Each row in the table below has a label, given by one hidden rule.
[ 1.1 -1.1  1.3  0.  -1.8  0.6  1.3  0. ] e
[-0.2  0.   1.   1.5 -0.6  0.3 -0.1 -0.6] e
[ 1.  -0.9 -1.  -1.4 -1.2 -0.8  1.2  0.5] d
[ 1.  -1.4  0.6  0.2 -1.8  0.2  0.6  0.3] e
[ 1.4  0.3  1.8  1.  -0.1  0.2 -0.8 -0.9] d
[ 0.7  1.3 -0.6  0.2  1.1 -0.5 -0.7 -0.9] d
[ 0.7  1.7 -0.3  0.6  1.5 -0.2 -1.  -0.8] d
[ 1.5 -0.9 -0.3 -0.9 -1.  -0.8  2.2  0.9] d
[ 0.9  1.2 -0.3  0.8  0.9 -0.9 -0.7 -0.6] d
[-0.1  2.6 -0.5  0.8  2.  -0.7 -0.7 -0.1] d
[ 0.7 -0.3  1.6  1.2 -0.7  0.2 -0.4 -0.3] e
[-0.7  0.1 -0.2  0.4 -1.2  0.6  1.  -0.1] e
[ 0.2  1.9 -0.6  1.3  0.5 -0.8 -0.8 -0.3] d
[ 1.4  0.2  2.   1.3 -0.4 -0.2 -0.6 -0.3] d
[ 0.1  2.1 -0.6  0.8  1.7 -0.6 -1.4 -0.5] d
[-1.2  1.6  0.   0.7 -0.8  1.2  0.5  0. ] e
[-0.2  0.  -0.8 -1.5  0.6 -1.2  0.8  0.6] e
[ 0.5  1.4 -0.1  0.5  1.4 -0.9 -0.8  0. ] d
[ 0.9 -0.6  1.5  1.4 -0.9  0.3 -0.8 -0.8] d
[ 0.3  2.  -0.3  1.   1.7 -0.8 -1.3 -0.4] d
[-1.4 -0.8 -0.8 -0.7 -0.6  0.6  0.3  0.6] e
[-1.3 -0.7  0.4  0.1 -0.9  0.3  0.1 -0.3] e
[-0.7 -0.4 -0.9 -1.1 -0.3  0.5  0.5  1.2] e
[-1.   0.   0.7  0.4 -0.4  1.1  0.4 -0.4] e
[ 1.1  0.7  1.8  1.6  0.2  0.7 -0.9 -0.3] d
[-0.9 -0.2 -1.3 -1.7  0.6 -0.3  0.2  0.8] e
[ 1.5 -1.2 -0.8 -1.1 -1.  -0.9  1.7  0.8] d
[-0.6 -1.1  0.8  0.3 -0.7  0.8  0.5 -0.4] d
[-1.5  0.1 -1.4 -1.2  0.7  0.8 -0.2  0.4] e
[-0.3 -0.8  0.5  0.6 -1.3  0.8  0.5 -0.3] e
[-1.6 -0.5 -1.  -0.7  0.3  1.   0.1  0.2] e
[-1.3  0.   0.4  0.3  0.   0.6  0.  -0.2] e
[-0.9  0.  -1.4 -1.8  0.9 -0.8  0.6  0.7] e
[-0.1  2.1 -0.3  1.2  1.4 -1.  -1.2 -0.8] d
[-1.  -1.   0.9 -0.8 -0.1  1.   0.1 -0.2] e
[-1.7  0.  -0.5 -1.1  0.6 -0.1  0.7  0.4] e
[ 0.3  0.5  0.   1.   0.7 -0.3 -1.7  0.2] d
[ 1.4  0.2  2.   1.4 -0.6  0.1 -0.4 -0.9] d
[-1.5  0.6 -0.6 -1.3  0.   0.5  0.4  0. ] d
[ 0.1  2.  -0.1  1.2  1.5 -0.4 -0.9 -0.2] d
[-1.   1.3  0.   0.5  1.3  0.6 -0.9 -0.1] d
[-1.   0.1 -1.3 -2.   1.  -0.6  1.   1. ] e
[ 1.2  1.   1.1  0.9  1.2  0.1 -0.7 -0.5] d
[ 0.7  1.5 -0.7  0.9  1.5 -0.2 -1.  -0.2] d
[ 1.1 -1.3  1.   0.2 -1.2  0.2  0.6 -0.4] e
[ 0.7 -1.3  0.4  0.  -1.3 -0.6  0.7  0.3] d
[ 0.1 -1.7  1.7 -0.5 -1.1 -0.1  1.2  0.2] d
[-1.1 -0.8 -0.9  0.3  1.4  0.4 -1.1  0.1] d
[ 0.5  0.   1.6  1.  -0.3 -0.2 -0.3 -1.1] e
[ 1.2 -1.  -0.3 -1.6 -0.8 -0.7  1.3 -0.1] d
[ 0.9  1.1 -0.8  0.6  0.8 -0.9 -1.1  0.2] d
[-0.3 -0.3  1.6  1.2 -0.4  0.1 -0.1 -0.8] e
[-1.7 -0.3 -0.5 -0.3 -0.1  0.9 -0.1  0.1] e
[ 0.2 -1.   0.6  0.7 -1.2  0.8  0.  -0.6] d
[-1.8  0.1 -0.7 -1.  -0.1  0.4  1.   0.3] e
[ 1.   0.9 -0.6  0.4  1.  -0.8 -0.4 -0.2] d
[-1.4  0.2 -1.6 -1.7 -0.8  0.3  1.2  0.7] d
Here are more rows. What is the label of each one?
[-1.  -0.3 -0.1  0.  -0.6  0.6 -0.2  0.1] >> d
[ 0.3 -1.5  1.   0.  -1.1 -0.4  1.1  0.7] >> d
[-1.   1.2 -0.7 -0.4  1.4  0.7 -0.4  0.3] >> d
[-0.6 -0.9  1.   0.9 -1.2  0.7  0.  -0.7] >> d
[-0.7 -1.2  0.   0.2 -1.8  0.6  0.6  0.2] >> d
[ 1.  -0.3 -0.7 -1.3 -0.3 -1.4  1.3  0.6] >> d
[ 1.1 -1.1  1.5  0.7 -0.9 -0.1 -0.3 -0.2] >> e
[ 0.9 -0.9  1.   1.  -1.9  0.5  0.1 -0.5] >> e
[-1.   1.1 -1.  -0.8  1.5  0.3 -0.1  0.3] >> d
[ 1.1 -0.4 -0.8 -0.8  0.2 -1.3  0.4  0.3] >> e
[-1.2 -0.8 -0.4 -0.9 -0.9  1.2  0.1  0. ] >> e
[ 0.4 -0.5 -0.8 -1.4  0.1 -1.2  1.4 -0.1] >> d
[ 0.6  0.1 -1.4 -1.1  0.7 -0.7  0.4 -0.1] >> d
[-1.6  0.7 -0.5 -1.   0.8  0.1  0.1  0.5] >> e
[ 0.6 -0.4 -0.8 -1.1  0.3 -1.8 -0.2  0.4] >> e
[ 0.4 -1.1  1.2  0.7 -1.1  0.  -0.3  0. ] >> e
[-0.2 -0.8  1.5  0.7 -0.3  0.7  0.  -0.2] >> e
[ 1.1  0.1  1.3  1.7 -0.8  0.4 -1.3 -1.2] >> d
[ 1.5  0.5  0.1  0.3  0.5 -0.5 -0.9 -0.2] >> d
[-1.8  0.3 -0.4  0.6 -0.5  0.9 -0.1  0. ] >> d
[ 1.1 -0.5 -0.5 -0.7  0.  -1.3  0.2  0.3] >> e
